One turning vector, and how many ticks it has turned
The counts run from 0 to 373.
[148 123 162 111 145 144 106  79 147 163 117 133 145 139 108 179 112 140
 150 173 147 129 105 117  99 138 139 141  95 120 152 100 113 131 161 109
 163 103 162 162 120  91 127 132  99 118 119 139 110 217 153 155 147 106
 119  82 189  91 136 128  97 164 131 128  80 140 117 149 143 121 140 106
 148 129  98 145 143 123 142 108 164 136 155 168 119  59]
103
[138 141 185 129 161 147 109 110 132 140 112 146 165 112 121 169 105 157
 153 142  85 117 104 135 134 142 131 134 129 134 137 141  85 157 188 105
 141 133 157 156  82 117 149 128 114 138 129 141  92 210 117 152 142 137
 147 113 172  77 141  99 111 146 119 149  77 140  82 138 115 121 146 134
 150 128 102 120 134  89 152  84 170 140 147 146 102 111]
268
[159 153 167 140 133 107  88  89 112 133 117 135 161 149 139 137 125 146
 126 144 134 123  87 142 109 129 144  90 113 155 101 118 125 111 136 140
 131 162 111 129 102  95 210 149 115  95  87 128 115 178 142 117 113  97
 167  79 197  69 136 157 101 127 128 127  87 144 126 135 128 147 113 120
 148 109  99 117 179 140 150 103 116 111 168 159 137 101]
311
[142 167 191 150 131 115  87  86 127 127 121 154 155 114 124 118 130 149
 127 116 109 122 104 127 127 119 174  92 111 136  92 134 115 135 143 102
 133 147 132 115  83 114 195 140  88 114  70 137  78 182 117 132 116 109
 153 102 175  68 112 142 118 132 138 151  97 138 113 164 135 163 127 147
 157 108  96 141 186 113 156 104 137 121 155 159 148 126]
135
[158 167 170 150 139 112  95 114 105 142 109 143 174  99 125 134 114 152
 120 121 135 127  74 128 115 161 175  95  99 126 106  96 121 110 149 132
 112 136 127 143  92 103 195 150  96 113  60 148 104 178 122 137  99 115
 166  89 195  82 134 151 107 133 148 118  87 137 125 117 125 155 139 109
 143 111  85 124 177 159 119 134 141 100 155 149 150 113]
331
[135 153 192 126 154  96  99  94 121 128 108 136 156  99 124 160 107 172
 142 140 111 107  88 136 100 153 166 119 129 113 110 130  92 109 137 138
 132 156 113 114 142  93 158 134 144 130 104 147 126 159 114 134 127 154
 170 104 190 108 168  97  93 142 150 138  62 135 129 114  91 133 142 153
 130 114  66  88 148  91 169 147 134 138 147 137 130  79]
187
[165 136 179 123 170 115 101 126 125 129  95 133 160  96 136 132  80 140
 129 130 115 127  90 148 108 178 173 125 118 121 121 131  94 133 168 122
 119 152 121 172 109 104 188 143 122 120 114 163 141 184 125 115 132 150
 164 113 188  80 180 121 102 144 141 138  81 137  84 128 101 126 144 141
 106 134  92 102 142  94 122 118 148  93 150 146 118  96]
263
[121 182 194 109 165 122  97  80 127 144 113 126 139 118 110 169 139 166
 154 149 106 107 112 127 126 106 143 134 117 138 124 147 107 119 150 106
 172 133 129 100 108  99 138 124 111 136 110 144  92 202 136 138 159 111
 133 100 196  97 133  98 115 147 143 143 101 143 121 150 119 146 140 158
 165  86  70 132 159  77 177 116 125 149 144 148 136  91]
172
[138 156 181 133 164  96 109 106 127 123 116 165 148 119 135 117 101 142
 117 124 128 154 106 145  98 183 182 108 112 101 110 111 107  98 154 146
 134 121 129 134 158  86 173 166 118 119  74 139 134 173 111 119 140 158
 161 105 188  89 156 122 108 157 137 152  80 153  98 140  78 118 128 127
 111 139  96 123 171 109 123 133 164 130 155 130 145  91]
3
[140 122 163 122 127 135 117  65 135 159 123 139 139 152 133 170 103 140
 155 166 142 122  91 123 109 135 148 115 116 127 124 120  90 102 137 134
 138 145 160 128 114 114 173 133  93 128 104 118 102 205 120 154 153 127
 128 112 187  74 148 128 106 142 125 130  47 123 115 156 153 127 141 106
 141 135 108 106 160 126 162  95 169 139 167 140 114  61]
305
[132 139 162 116 150 153 100  80 134 170 113 147 167 157 111 175 123 145
 140 146 135 112  96 138 115 122 143 128 121 151 148  78  97 137 147 152
 148 120 163 127 108 115 147 151  99 119 123 114 122 200 153 156 129 103
 141  74 180  82 119 144 106 139 119 114  66 132 114 144 145 130 130 101
 166 110 106 146 160 151 155 108 129 134 156 166 129  66]
296
[145 136 160 114 150 142 101 115 116 158 108 126 155 110 120 174 116 160
 152 158 119 102  68 124 115 159 140 148 115 125 133 113 102 134 147 123
 136 128 175 132  85 101 150 114 115 152 109 152 120 218 105 168 134 136
 150 115 186 101 145 112 108 143 146 114  78 136  96 112 115 139 174 126
 127 122  83 114 138 114 144 100 158 111 170 149 117  81]
92
[143 149 177 117 163 140  80  89 148 145 115 130 140 132 116 150 127 138
 151 164 105 102 126 136 111 120 147 146 105 145 132 140 105 147 151  88
 150 113 141 143 101 101 164 146 108 121 134 139 139 216 155 133 158 115
 122  96 185  77 134 110 113 154 133 134  90 149  88 165 124 123 132 143
 151 115  87 142 149  94 165  88 135 114 169 178 106  68]
298
[136 167 173 125 142 146  80  80 127 162 114 124 150 128 107 159 115 162
 157 147 101 109  90 128 130 114 146 130 109 140 118 140 114 129 140 109
 155 133 149 129  78 139 161 126 103 134 123 130 125 223 133 159 153 117
 130 111 175  72 130 124 116 113 137 129  81 112  97 163 146 152 142 129
 140  79  89 105 147 112 178 101 114 123 153 150 120  74]
307
[152 162 185 134 162 140  83  92 144 144  95 143 172 125 111 151  96 152
 136 132  93 113 116 154 124 109 148 109 117 158 138 130  89 157 191 112
 134 147 131 179  96 138 155 151 119 114 155 127 116 195 159 128 130 114
 138  89 181  73 142 114  99 123 123 148  73 122  99 156 148 106 123 134
 164 110 103 121 137 107 158 121 128 126 140 170 113  92]
66
[122 170 181 139 138 145  94  83 148 161 125 158 153 109 106 131 136 132
 127 121 114 120 113 132 131 127 181 118 100 122 119 104  98 146 149 114
 126 103 173 114  88 133 146 153  70 117  97 134  83 200 117 149 118 121
 120  93 172  76 111 126 131 128 148 144  75 134  93 160 148 141 147 122
 155 125  93 162 162 121 148 116 146 123 149 171 141 105]
336
[159 141 172 139 127 142 114  71 139 157 116 142 163 131 115 171  92 145
 140 154 127 133  83 119 134 141 163 107  95 102 121 100 105 110 178 118
 149 133 157 158 106 121 151 131  92 120  91 134  73 193 124 167 118 112
 140  93 180  71 129 124 105 136 119 142  63 126 135 159 160 136 146  96
 164 129 112 117 142 142 151 130 176 151 146 139 126  83]
325
[165 103 163 131 142 125 140  99 114 147  95 132 164 129 159 141  96 111
 135 145 147 115  92 137 108 161 158 108 112 138 122  89 102 118 151 102
 133 169 136 138 101  90 196 133  91 110 106 129  97 180 122 111 112 118
 170  84 195  97 144 162 106 152 152 108  75 155 116 125 144 137 136 115
 141 155 105 133 158 119 122  92 157  99 175 156 134  97]
89
[163 160 170 124 144 120  91  91 109 131 107 115 145 142 123 155  96 149
 150 155 119 155  93 117 121 122 142 129  98 136 114 132 150 111 167  83
 165 146 116 172  85 110 202 117 103 106 100 137 110 200 157 121 138  88
 136  99 187  71 135 147  97 152 123 145 112 139 110 179 126 145 129 123
 139 103 105 108 161 116 132  92 143 114 165 141 117  99]
309
[130 146 164 115 152 118 117  85 129 160 122 148 146 112 131 144 116 147
 134 139 160 143  89 107 101 176 177 130  95 102 134  86 106 101 128 134
 139  94 169 104 133  87 144 142  95 122  66 143 116 191 117 147 135 128
 135  86 184 107 137 140 115 171 149 123  95 150 111 132 106 140 162 113
 129 126  84 144 163 128 129 134 157 127 153 147 156  78]
159
[106 163 194 128 171 145 131  88 129 163  89 155 170 117 134 148 122 152
 141 107 102 141  93 134 138 151 149 120 128 118 134 101  95 123 168 110
 161 121 165  98 121 133 142 144  71 149  96 121  64 200  98 145 148 133
 135 109 163  87 128 110 128 138 131 143  73 142 101 173 125 126 144 135
 154 116  94 142 155 106 138 115 147 143 127 119 153 108]
210
[165 146 184 135 160 109 109 103 122 127  95 112 168  77 120 149  98 150
 128 143 127 104  86 116 106 150 160 120  95 123 114  98 104 121 158 101
 119 156 114 154 111  79 161 126 124 114 106 158  91 167 130 116 109 113
 177  76 202 110 156 123  92 145 171 120  89 140 129 106 126 149 148 149
 141 120  76 127 154 108 139 156 134 105 144 162 141 102]
147
[140 136 184 119 155 119 128  66 147 135 106 133 137 128 137 118 122 123
 139 143 139 133 131 127 110 132 162 125  94 137 114 107 117 108 142  71
 164 127 132 112 124  84 153 144  76 106 103 124  79 189 136  93 131 109
 124  86 193  93 125 135 104 173 165 145 104 161 118 167 141 135 130 152
 151 122  83 163 168  78 145 115 148 119 147 163 147  91]
164
[121 147 191 112 174 142 137  81 116 151  97 138 164 165 140 160 123 141
 151 120 112 124 105 154 133 115 122 118 138 161 145 108 103 119 166 113
 181 135 152 114 123 110 154 149  78 140 117 109  72 195 124 117 151 111
 136  83 171  86 131 141 124 152 115 138  88 149 108 176 129 125 125 112
 161 104 102 146 164  99 150  87 143 148 138 126 136  93]
230
[139 171 191 128 163 134 113  93 115 143  88 139 169 158 124 139  91 157
 145 122 104 163 102 147 129 128 139 106 118 146 128 124 117 111 181 112
 178 147 133 161 115 128 186 145  83 117 101 112 103 197 143 129 157 107
 139 100 163  66 127 142 116 130 114 146  91 128 111 196 138 129 115 113
 154  96 117 112 160 122 138  97 134 133 127 117 137 100]
250
[149 131 169 118 158 146 117 100 121 135 111 122 149 154 135 161 119 139
 155 154 122 127 108 139 117 126 119 133 109 156 132 129 115 137 169  69
 168 137 144 153  83  94 173 116  93 129 105 132  83 206 132 126 145  92
 136  90 192  83 134 141 109 169 131 132 107 151 107 161 131 137 136 119
 164 112 108 148 166  94 136  69 154 116 166 148 115 107]
289
[136 135 189 138 159 138 112  87 142 143 102 159 169 144 125 130 114 125
 135 117 102 138 135 158 126 131 168  93 113 146 127 131 100 143 173 104
 136 150 133 157 115 128 188 173  94 115 117 115  96 185 133 116 136 128
 131  89 173  56 134 129 119 138 113 161  73 146  93 194 136 106 116 125
 154 133 114 138 162 100 133  92 162 128 149 158 131 103]
260
[114 163 190 108 178 112 102 121 123 148 108 154 167 112 133 161 126 146
 117 122 122 102  95 140 101 169 157 139 129 131 148 101  76 132 151 151
 138 113 158 101 129  90 120 142 128 140 105 136 129 189 111 149 149 152
 156  80 179 115 152  99 123 149 150 125  73 150  89  99  82 130 148 138
 137 126  74 137 157  97 137 122 138 130 149 148 141  80]
217
[112 162 207 130 181 135 112 110 118 142 109 153 183 111 117 167 119 163
 135 118  85 103  89 138 136 149 137 130 127 136 146 128  75 143 188 125
 140 140 162 114 101 109 129 138 121 149 113 133  87 193 109 154 141 133
 156 107 177  89 148  94 121 129 116 145  69 138 100 119 105 120 156 134
 162 110  79 133 142  93 158 119 147 152 132 140 133 108]
16
[145 140 172 128 163 117  90 114 122 131 123 118 152 126 126 149 138 145
 145 153 122 107 109 138 106 129 130 137 107 169 128 134 121 143 158  92
 139 134 123 146  67  79 180 119 119 125 109 150 113 199 141 120 130  91
 167  82 186  90 134 141 108 158 145 119 117 160  92 131 118 143 131 137
 147 114  84 153 165  99 140  82 136 103 184 188 117 114]
97
[156 140 181 104 169 127 116  96 136 139  87 125 153 137 132 125 103 134
 148 132 107 162 119 142 119 149 156 138 110 145 121 134 115 117 160  96
 176 138 131 161 118 115 190 145  82 115 128 135 133 209 132  87 166 129
 130 110 176  69 155 139 116 158 141 145 105 142  88 192 116 121 134 140
 121 117  93 117 149  82 130  93 142 101 146 138 128  83]
48
[122 173 187 126 177 128  91 103 139 152  93 169 181 105 108 152 101 157
 117 111 108 124  87 143 107 149 174 101 120 115 141  84  89 122 156 160
 127 129 143 132 139 129 143 163 115 115 109 127 130 178 128 150 132 149
 145  87 168  89 149 106 121 128 128 139  59 123 114 144 100 111 141 118
 143 109 100 109 145 142 134 164 129 142 114 125 153  71]
5
[149 146 145 127 149 122  89 102 117 155 116 140 160 124 134 147 114 136
 128 145 149 113  76 133  99 160 159 127 103 143 122  84 103 112 111 153
 124 123 159 112 102 102 181 159  92 115  92 132 145 206 135 133 134 125
 153  78 189  92 134 156 117 135 153 103  86 130 100 122 119 152 141 105
 123 119  90 133 164 158 131 113 112  89 174 154 143  68]
100
